Read these off the array that follows.
1) Which number is the 3rd entry, reading row by row?
2) Which number is the fourth-last entry, reading row by row?
3) Which number is the 3rd entry on the main diagonal?
4) Which number is the 1st entry on the diagonal from the top-right corner?
5) Which number is the largest entry in the last column?
6) Which number is the entry directly above the largest entry?
7) Which number is the entry just right of 5743?
8) Which number is the 3rd largest entry?
[[5936 8008 3461 6597 6421 6244]
 [4989 6564 6606 6446 4622 4297]
 [5410 7202 4123 7155 6346 7251]
 [4671 6641 3479 7791 6075 8290]
 [5090 7021 4009 6107 5743 7379]
 [5423 7213 3644 6385 5769 7158]
 [6245 6624 3291 6577 5792 7025]
 [6512 7083 2195 7224 6259 6921]
 [5214 6666 3076 6649 6008 6346]]
1) 3461
2) 3076
3) 4123
4) 6244
5) 8290
6) 7251
7) 7379
8) 7791

Read these off the table that follows.
1) The entry in the top-right corner?
2) The minimum?
3) The entry in the top-left corner?
4) The second entry on the diagonal from the top-right corner?
5) The last entry, reading row by row?
6) The fourth entry, reading row by row?
7) The entry just right of -42?
8) The entry just left of -2?
[[27,16,-14,-11,16,-30,-15,-18,13],
[-7,-13,18,19,-48,-4,-3,5,-41],
[47,23,-19,-13,1,-60,-18,-30,-1],
[-5,-8,10,10,-32,-2,8,4,-28],
[-3,-6,9,7,-35,-6,13,2,-28],
[-1,-3,7,3,-29,-7,15,0,-22],
[11,4,4,-3,-62,-33,39,-10,-49],
[-1,-5,8,5,-42,-10,21,1,-34]]
1) 13
2) -62
3) 27
4) 5
5) -34
6) -11
7) -10
8) -32

Questions about the array below.
1) Give the last entry, reading row by row.
2) Give the entry just left of 15.
3) Give the first entry on the diagonal from the top-right corner.
4) Give the largest entry in the first column.
5) Give the entry directly above -62.
6) Give the first entry in reading order.
7) Give the largest entry in the last row.
8) Give the largest entry in the last column.
[[-12,22,23,32,-2,-12,31,7,17],
[-4,-3,-31,18,34,26,31,-13,12],
[-39,-34,-6,-24,56,-16,3,36,30],
[-31,0,11,-33,-16,-62,14,-16,10],
[-26,15,2,18,29,-12,11,7,2],
[17,-3,-35,8,43,-24,17,4,12],
[-18,-25,-2,32,-7,-1,11,7,47],
[-23,3,11,18,25,-1,3,30,-3],
[-10,-25,-56,59,61,-8,-26,19,7]]
1) 7
2) -26
3) 17
4) 17
5) -16
6) -12
7) 61
8) 47

X = [40, 16, 29, -31, 49, 0, -48, -1, -21, -40, -49, -34, -17]
The smallest entry is -49
What is the entry just right of -1? -21
The entry just right of -34 -> -17
What is the centre entry? -48

517,568,257,396,231,360
349,480,262,324,270,374
778,612,535,635,475,486
719,549,633,652,593,541
716,548,634,651,596,540
570,454,697,614,695,583
760,588,584,648,530,510
Counting starts at 1.
Which number is the entry directly above 535?
Answer: 262
Which number is the entry just right of 349?
Answer: 480
Which number is the entry directly below the largest entry?
Answer: 719
Which number is the top-right entry?
Answer: 360
The entry in the top-left corner is 517
Which number is the smallest entry?
Answer: 231
The bottom-right entry: 510
Which number is the entry in row 3 and column 1?
Answer: 778
Which number is the entry directly below 570?
Answer: 760
The entry at row 1, column 2 is 568
The entry directly above 549 is 612
The bottom entry of the column that holds the smallest entry: 530

Read these off the matrix that follows.
1) Give the entry just right of 86.448.
2) Give the maximum.
3) Give the entry just left of -30.325.
4) Give the entry just left of the smallest entry.
5) Give the entry just left of 9.006.
[[  21.706   63.839   50.730  -21.859    7.005  -67.989 -123.500  -49.573]
 [ -49.182  -55.781 -221.464   -9.229  -24.940  -66.336   86.448   69.597]
 [ -56.078    9.006   70.702  -23.142  -30.325   96.304  209.785  -74.976]
 [  19.005    7.500   12.688   56.432  -40.161  -87.102   88.611
    -7.015]]
1) 69.597
2) 209.785
3) -23.142
4) -55.781
5) -56.078

[[4,-32,-13,40,-43,-40,-16],
[16,-37,-13,33,-34,-45,0],
[25,-50,-3,23,-35,-42,-12],
[24,-47,-3,23,-37,-50,-1],
[20,-51,5,20,-34,-49,4],
[29,-48,1,24,-37,-44,-10],
[17,-33,-21,34,-39,-41,-9],
[11,-37,-10,36,-35,-48,3],
[21,-51,4,21,-26,-58,5],
[30,-49,1,21,-31,-47,3],
[28,-48,-1,28,-40,-39,-12]]
Counting starts at 1.
Report the entry directly above 33.
A: 40
Report the entry directly above the smallest entry.
A: -48
The entry at row 1, column 2: -32
The entry directly below -26: -31
The top-right entry -> -16
The bottom-right entry is -12
The entry at row 1, column 1 is 4
Report the entry directly below -45.
A: -42
Report the entry just left of the centre entry.
A: 1
The entry directly above -33 -> -48
The entry directly above the centre entry: 20
Report the entry just right of 30.
A: -49
Report the entry in row 3 and column 2.
A: -50
Report the entry at the centre.
A: 24
The entry directly below -31: -40
Report the smallest entry.
A: -58
Report the entry in row 3 and column 1.
A: 25
Report the entry directly below the smallest entry.
A: -47
The entry in row 1 and column 3: -13
The entry directly below the centre entry: 34
The entry in the bottom-left corner: 28
Report the entry at row 2, column 2.
A: -37
Report the entry just left of -42.
A: -35
Report the entry in row 2 and column 1.
A: 16
